(in the rows, 128 means zero)
Each row of M is roughly a mix of the hidden directions of one of 4 groups; one row fits no group.
M (146 x 11):
[[117  87 124 133 126 142 113 190 110 125 133]
 [181 149 135 129 156  98 140 125 126 155 103]
 [ 95 166 122 143  90 138 153 158 148 122 118]
 [121 121 138 156  62 101 117 128 137 130 143]
 [ 92 111 117  97 138  83 119 116 148 123 160]
 [143 131 126 144  88 134 161  98 113 153 167]
 [ 98 125 140 138 125 125 108 109 185 126  93]
 [ 96 107 141 117 126 111 120 159 112 134  73]
 [111 121 171  94 138 115 132  87 101 111 119]
 [134 140 103 133 142 123 113 184 128  87 147]
 [109 149 116  74 137 108 126  87 145 138 136]
 [121 135 152 131 145  87  98 113 105 106  87]
 [ 87 105 154 136  83 132 144 129 106 128 101]
 [111 108  98 128 118 101 129 149 131 126 188]
 [160  89 136 114 161 145 130 145 142 112  89]
 [130 104 128 132 156 104 155 160 134 104 174]
 [146 116 128  98 109 128 141  99  99 124 181]
 [100 127 149 156 128 118 113 117 101 173  93]
 [ 92 107 140 106 160 143 100 107 104 144 155]
 [114 120  91 164  95 131 158 125 163 142 118]
 [135  97  81 103 104 130 118 149 148 145 156]
 [ 73 146 155 111 137 119 136 124 144 144  92]
 [109 113 172  91  96 134 156 105 120 121 128]
 [128  81 134 148  94 112 144 119 130  92 101]
 [128 154 138 114 152 148 102 121 133 142  69]
 [146 173  98 132 169 128 141 142 115 155 144]
 [147 130 118 126 152 110 198 137 134 139 130]
 [114 103 110 154 118 148 177 105 130 123  94]
 [116 165 149 126 134 141 114 165 104 162  96]
 [145 139 129  99 136 108 129 121 142 194 116]
 [116 106 158 159 179 118 116 124  96 125 138]
 [149  91 150 136 120 156 141 119 123  75 116]
 [130 127 153 126 133 145 151  86 164  95  99]
 [142 151 139  96 132 146 108 146 154 126 181]
 [123 160 110 100 172 110 128 133 153 152 156]
 [ 84 124 142 144 142 129  95 112 154  88 143]
 [ 86 158 116 141 108 169 119 118 158 136 143]
 [186 110  97 148 137 123 101 121 117 126 108]
 [ 67 121 150 116 124 133 150 135 139 129 164]
 [125 154 167 161 127 129 108 107 120 157  90]
 [108 129  90 121 130 137 140 154 140 174  91]
 [108 135 132 138 177 103 108 114 119 142 172]
 [165 164 163  98 124 125 133 125 128 130  89]
 [167 158 123 125 154 128 112 176 142 141 149]
 [114 118 122 153 144 128 126 115  89 183 149]
 [105  93 130  88 131 146 110 147 135  88 148]
 [108 153 109 138 113 151 144 134 167 176 116]
 [ 88  97 159 119 133 117 139 117 152  92 103]
 [139 112 145 117 155 116  97 105 156  78 129]
 [145 162 149 104 183 134 146 142 148 134 127]
 [144 105 172 120 102 112 101 122 140  90 110]
 [ 92  99 102  87 135 121 130 123 139 154 160]
 [113 140  98 154 141 106 120 159 127 167 164]
 [170 145 114 120 165 151 160 135 116 122  97]
 [132 110  96 102 112 111 117 121 103 131 184]
 [158 121 147 129 151 142  87 167 133 134  94]
 [141 114 143  92  75 127 125 137 120 168 135]
 [102 165 121 125 160 123 110 123 119 166  91]
 [155 128 148 110 110 166 145 177 141 109 124]
 [125 153 133 143 113 115 167 163 176 128 118]
 [137 143 125 122 113 106 149  70 104 111 101]
 [139 121 113 133 154 122 140  87 157 175 108]
 [134 147 132 133  98 138 158 137 172 156  91]
 [128 122 150  85 136 162 116 112 171 102 123]
 [ 96 102  98 105 136  96 138 105 142 122 165]
 [121 137 137 112 148 113  88 112 158  81 109]
 [148 117 131 138 135 113 198 144 126 119 147]
 [147 140 164 123  98 131 125  83 132 125 169]
 [114 130 152 106 156 119 129  97 176  95 127]
 [108 153 158 112 162 123 128 107 177 116 119]
 [ 87 100 134 128  82 114 148 110 119 134 100]
 [131 142 161 147 151 155 125 167 125 123  84]
 [ 84 125 138 151 140 128  93 127 139  84 148]
 [121 100 161 108 176 113 106 105 106 118 124]
 [ 76 116 138  94 142 144 151 113 118 106 152]
 [156 129  97 102 124 117 139 151 164  96 157]
 [132 129 164 100 159 103 150  86 139 140 113]
 [143 165 139 138 100 138 178 102 120 148 117]
 [140 187 138 119 111 119 161 140 153 132 108]
 [112  83  97 132 149 124 101 147 113 152  99]
 [147 118  96 152 153 100 134 120 171 133  97]
 [106 107  88 138 130 134 122  92 106 137 171]
 [125 154 127 100 134 150  91 126  81 128 158]
 [111 104 161 103 132 120 100 162 109  95 148]
 [102 123 126 155 140 143 133 185  96 146 124]
 [117  98 137 130 149 146  80 167 109 116 144]
 [133 153 133 156 135 113 131  88 147 101 173]
 [147 132  97 178 145 157 159 132 134 136 148]
 [ 89  95 146 104 129 140 118 103  96 122 160]
 [ 95 126 102 144 148 174 156 110 128 113 105]
 [131  73 129 121 111 116 134 152 113  93 100]
 [100  84 116  99 123 147 126 164 103 128 107]
 [125  86 141 112 132 144 147 110 128  76 104]
 [138 150 119 120  83 146 115 162 150 108 162]
 [126 111 134  95 162 132 141 103  87 165 139]
 [ 99 139 116 132 107 113 181 112 151 131 161]
 [119  81 142 141 144 124 102 162 118  91 142]
 [147 160 153 115 174 129 170 142 140 128 126]
 [151 137 106 142  79 158 121 138 132 141  89]
 [142 132 149 144 112 139 165 136 108 141 184]
 [156 160 177 143 122 153 110 116 129 108 104]
 [122  87 109 102 119 111 165  96 129 156 139]
 [153 128 132 129 151 120 117 168  91  85 142]
 [124 152 145 133 142 122 108  95 125 141 189]
 [133 146 125 128 111 120 141 107 132 141 199]
 [ 88 135 116 129 146 132 146  93 152 174 130]
 [119 135 105 183 129 113 145 114 138  87 144]
 [ 96 120 139 169 132 146 115 142  99 101  92]
 [138 143 142 129 128 157 160 171 108 165 150]
 [106  97  99 126 112 123 143 155 106 166  96]
 [124 126 142 154 118  98 155 137 150  92  84]
 [117 173 148 155 128 129 136 104 170 149 145]
 [160 139 159 132 136 128 160  85 141  99 109]
 [108  87  97 167 133 135  97 145 116 108 133]
 [136 112 137 152  88 159 151 126  97 126  91]
 [124 128 126 138  82 129 125 125  92  79 105]
 [127  89 132 128 110 136  97 160 131  92 163]
 [126 104 125 145 158  83 145  98 133  96 146]
 [184 151 165 130 117 108 126 119 112 150 123]
 [155 142 154 102  99 172 117 151 125 102 132]
 [141 157 161 150 125 131 175 102 109 139 151]
 [120 137 153 131 116 136 116 161 127 104 188]
 [125  94 100 125 102 143 155 106  99 114 165]
 [113 150 156 122 134 118 104 136 141 124 191]
 [123 159 172  99 158 139 110 123 151 106 144]
 [117 130  84 153 100 126 140 169 109 120 154]
 [107 112 103 147  91 153 136 168 120 108 101]
 [ 78  87 136 136  92 149 129 130 118 112 130]
 [155 106 123  86  95 147 155 141  99 139 143]
 [132 120 149  94 121 106 108  95 151  95 161]
 [102 154 162 132 149 127 134 122 166 132  83]
 [142 148 143 128 125 110 162 114 145 102 183]
 [ 66 108 161 125 117 125 151 123 136 111 127]
 [152 170 156 128 126 139 162  97 131 143 157]
 [140 114  86 137 170 114 117 171 120 136 142]
 [154 176 156  91 102 128 147 139 119 119 134]
 [103 139  87 155 153 126 134 161 119 150  96]
 [ 97 123  95 143 114 102 131 143 114 167 165]
 [116  91  91 131  92 140 118 161 111 153 124]
 [125  61 122 135 133 123 127 121 121 117 168]
 [122 121 135 117 112 123 140 158 114  95 188]
 [148  79 127 117 121 145 130 137  96  83 123]
 [102 113 114 131 113 111 147  90 115 175 155]
 [149 158 118 151 170  92 137 139 156 127 109]
 [165 140 153 148 101 169 133 111 122 107 153]
 [159 136 106 113 169  83 140 130 143 153 133]]
One row of each group comes first, with its name. Which group is each row after those in?
[130 118 123  70 140 136 130 111 159 127 166]
<23>
[108 141  96 114 147 114 108 121 136 151  72]
<95>
[125 101  85 157 148 108 130 171 118 144 130]
<114>
[118 123 138 133  90 110 166  94 128 103  94]
<72>

[135 147 133 142 121 109 159 179 162 109 146]
<72>
[162 155  75 151 133 111 142 119 137 140 149]
<72>
[172 153 161  89 108 136 124 127 106 122 112]
<72>
[126 160 173  92  97 143 147 150 137 129 119]
<72>
[112 160 124  95 132 104 127  84 162 147 133]
<114>
[188 124 134 136 135 123 115 150 142 126  86]
<72>
[137 112 138 147 142 138 159  83 103  88 137]
<23>
[130 120 101 173 107 134 111 164 132 105  96]
<72>
[144 140 112 179 104 118 121 148 126 162 158]
<114>
[133 172 144 134 138 138 167 128 113 170 149]
<95>
[150 112 142 135 130 114 122 121 157 109  65]
<114>
[111 139 116 127 115 174 124 171 120 136  88]
<23>
[121 117 102 159 116 128 152 165 172 137 152]
<72>
[138 159 133 104 108 171 113 140 134 150  87]
<95>
